In the data rows, zero lies at 4.5, halfway between 4 and 5.
Some points, each followed by its number:
(5, 3, 6, 5, 5, 4, 4, 5, 4, 3, 3, 3, 5, 4, 5, 4) 0
(5, 6, 4, 5, 2, 3, 4, 5, 5, 4, 3, 7, 3, 4, 4, 4) 1
(5, 2, 6, 5, 1, 3, 4, 4, 4, 3, 4, 2, 4, 4, 6, 4) 2
(5, 8, 5, 5, 4, 5, 3, 5, 5, 6, 3, 8, 3, 3, 3, 4) 3
(3, 5, 5, 5, 4, 6, 4, 4, 5, 4, 7, 3, 4, 5, 7, 4) 4
(5, 3, 6, 5, 4, 4, 5, 4, 4, 3, 4, 2, 5, 3, 3, 5) 5
(4, 4, 3, 6, 3, 3, 6, 4, 4, 3, 6, 4, 4, 5, 5, 3) 6
(3, 9, 8, 5, 5, 6, 0, 6, 8, 5, 3, 7, 4, 3, 4, 6) 7
(5, 4, 4, 6, 2, 4, 5, 4, 4, 5, 6, 3, 3, 5, 5, 4) 8
(3, 6, 4, 5, 5, 5, 3, 6, 7, 5, 5, 5, 3, 3, 5, 4) 9
(3, 1, 7, 4, 4, 3, 3, 6, 7, 1, 4, 3, 6, 3, 5, 4) 10
(3, 2, 4, 2, 5, 2, 4, 6, 5, 2, 3, 5, 7, 5, 4, 6) 11
(4, 4, 5, 5, 6, 5, 5, 5, 4, 3, 5, 4, 6, 4, 3, 4) 12
(3, 5, 1, 3, 8, 4, 8, 5, 4, 3, 7, 8, 7, 6, 1, 2) 13
(5, 2, 5, 2, 5, 5, 6, 5, 4, 6, 4, 5, 6, 5, 7, 3) 14
(7, 1, 9, 4, 3, 4, 4, 5, 3, 4, 2, 1, 6, 4, 7, 6) 15
(3, 5, 2, 6, 8, 6, 8, 4, 3, 3, 7, 6, 6, 5, 2, 0) 16
(4, 5, 4, 5, 3, 3, 4, 4, 4, 5, 6, 2, 4, 5, 5, 7) 17
(4, 6, 4, 5, 9, 7, 1, 5, 7, 7, 5, 4, 4, 2, 7, 5) 18
(4, 7, 9, 4, 4, 8, 5, 5, 3, 5, 3, 6, 7, 8, 5, 4) 19
(4, 4, 5, 6, 4, 3, 5, 3, 5, 4, 5, 2, 4, 4, 4, 7) 20
(5, 5, 2, 4, 5, 4, 6, 4, 3, 5, 6, 4, 4, 6, 3, 7) 21
(4, 5, 2, 3, 4, 0, 5, 5, 4, 1, 3, 7, 6, 7, 1, 9) 22
(2, 5, 6, 6, 3, 6, 5, 3, 4, 3, 8, 4, 4, 7, 5, 2) 23
(9, 1, 6, 0, 7, 8, 6, 5, 1, 9, 1, 4, 8, 5, 8, 3) 24
(4, 6, 2, 5, 8, 6, 5, 3, 3, 5, 7, 4, 5, 5, 5, 5) 25
(5, 7, 8, 8, 3, 5, 5, 4, 5, 3, 4, 4, 4, 5, 3, 5) 26
(5, 4, 5, 5, 3, 4, 6, 3, 4, 5, 4, 4, 3, 4, 4, 4) 27
(5, 5, 5, 6, 5, 6, 3, 4, 5, 4, 4, 3, 3, 3, 4, 5) 28
(5, 5, 3, 5, 4, 4, 3, 5, 7, 5, 4, 5, 3, 3, 5, 4) 29
(6, 5, 5, 6, 4, 4, 4, 5, 4, 5, 4, 4, 3, 4, 4, 5) 30
(7, 4, 7, 5, 4, 6, 5, 4, 2, 6, 4, 3, 5, 6, 5, 4) 31
(3, 5, 1, 2, 9, 4, 7, 6, 3, 2, 4, 7, 9, 5, 0, 7) 32
(6, 4, 5, 5, 7, 5, 7, 4, 3, 5, 3, 4, 5, 3, 3, 2) 33
(4, 3, 5, 3, 7, 5, 6, 6, 4, 4, 4, 5, 7, 5, 5, 3) 34
(8, 8, 6, 7, 6, 6, 4, 5, 4, 7, 1, 6, 3, 2, 1, 7) 35
(4, 4, 4, 5, 3, 3, 3, 4, 4, 4, 6, 2, 3, 6, 6, 8) 36
(5, 4, 2, 5, 7, 5, 7, 4, 3, 5, 5, 5, 5, 2, 2, 0) 37
(3, 2, 4, 1, 1, 3, 4, 5, 4, 5, 5, 6, 4, 7, 9, 1) 38
(5, 5, 5, 7, 3, 4, 6, 3, 4, 3, 6, 3, 4, 3, 4, 4) 39
New points follow, each followed by the numbers of its three nearest points above by angle, seen from the average point of the numbered points, nearest first.
(6, 5, 6, 3, 3, 5, 4, 5, 4, 6, 2, 7, 4, 5, 5, 4) 3 1 19
(5, 5, 2, 5, 6, 5, 5, 4, 4, 6, 6, 3, 4, 5, 4, 5) 25 21 17
(6, 1, 6, 3, 3, 5, 5, 5, 4, 5, 3, 3, 6, 5, 7, 4) 15 14 24
(5, 5, 3, 5, 4, 3, 4, 5, 6, 6, 4, 5, 2, 2, 4, 4) 29 9 1
(5, 7, 8, 3, 3, 6, 3, 5, 5, 6, 3, 9, 6, 7, 4, 4) 19 3 7
(6, 3, 4, 1, 3, 4, 5, 5, 4, 6, 3, 8, 4, 6, 7, 2) 38 14 24
(3, 5, 1, 4, 5, 3, 7, 5, 4, 3, 5, 7, 5, 6, 2, 5) 13 32 22
(5, 4, 1, 4, 6, 5, 5, 4, 4, 6, 6, 4, 3, 4, 6, 4) 25 21 18
(3, 2, 4, 2, 4, 2, 4, 6, 6, 1, 4, 5, 6, 5, 5, 6) 11 10 22
(6, 2, 6, 5, 3, 5, 5, 4, 4, 4, 4, 3, 4, 4, 5, 3) 2 15 0
(7, 4, 4, 1, 4, 5, 4, 5, 4, 7, 2, 7, 4, 5, 6, 5) 24 14 38
(5, 3, 2, 4, 4, 3, 5, 4, 5, 5, 5, 7, 4, 4, 5, 1) 38 37 6
(5, 5, 2, 4, 3, 3, 5, 4, 4, 6, 3, 6, 3, 4, 4, 3) 1 29 27
(5, 5, 3, 6, 6, 5, 3, 5, 6, 6, 5, 4, 4, 2, 5, 4) 18 29 9
(4, 3, 4, 4, 1, 1, 5, 4, 5, 1, 4, 5, 4, 6, 5, 8) 22 36 11
(6, 4, 5, 5, 5, 4, 6, 4, 3, 5, 4, 4, 5, 4, 3, 4) 33 37 31
(6, 6, 7, 7, 4, 5, 4, 4, 5, 5, 2, 5, 3, 2, 2, 7) 35 30 26
(5, 6, 3, 6, 8, 6, 3, 5, 6, 7, 5, 4, 3, 1, 5, 4) 18 9 29
(7, 3, 3, 4, 5, 6, 6, 4, 4, 7, 2, 5, 4, 3, 5, 3) 24 33 14
(4, 5, 2, 5, 4, 4, 5, 4, 4, 4, 7, 6, 4, 5, 5, 3) 6 16 13
(4, 5, 4, 5, 5, 5, 2, 4, 7, 6, 5, 3, 3, 3, 6, 6) 18 9 29
(6, 4, 4, 7, 4, 4, 5, 4, 4, 4, 4, 4, 4, 3, 3, 4) 39 30 27
(5, 6, 6, 2, 3, 5, 4, 5, 4, 5, 3, 8, 5, 6, 5, 4) 19 3 1
(4, 3, 5, 6, 3, 4, 5, 4, 4, 3, 5, 4, 4, 3, 4, 4) 39 2 5
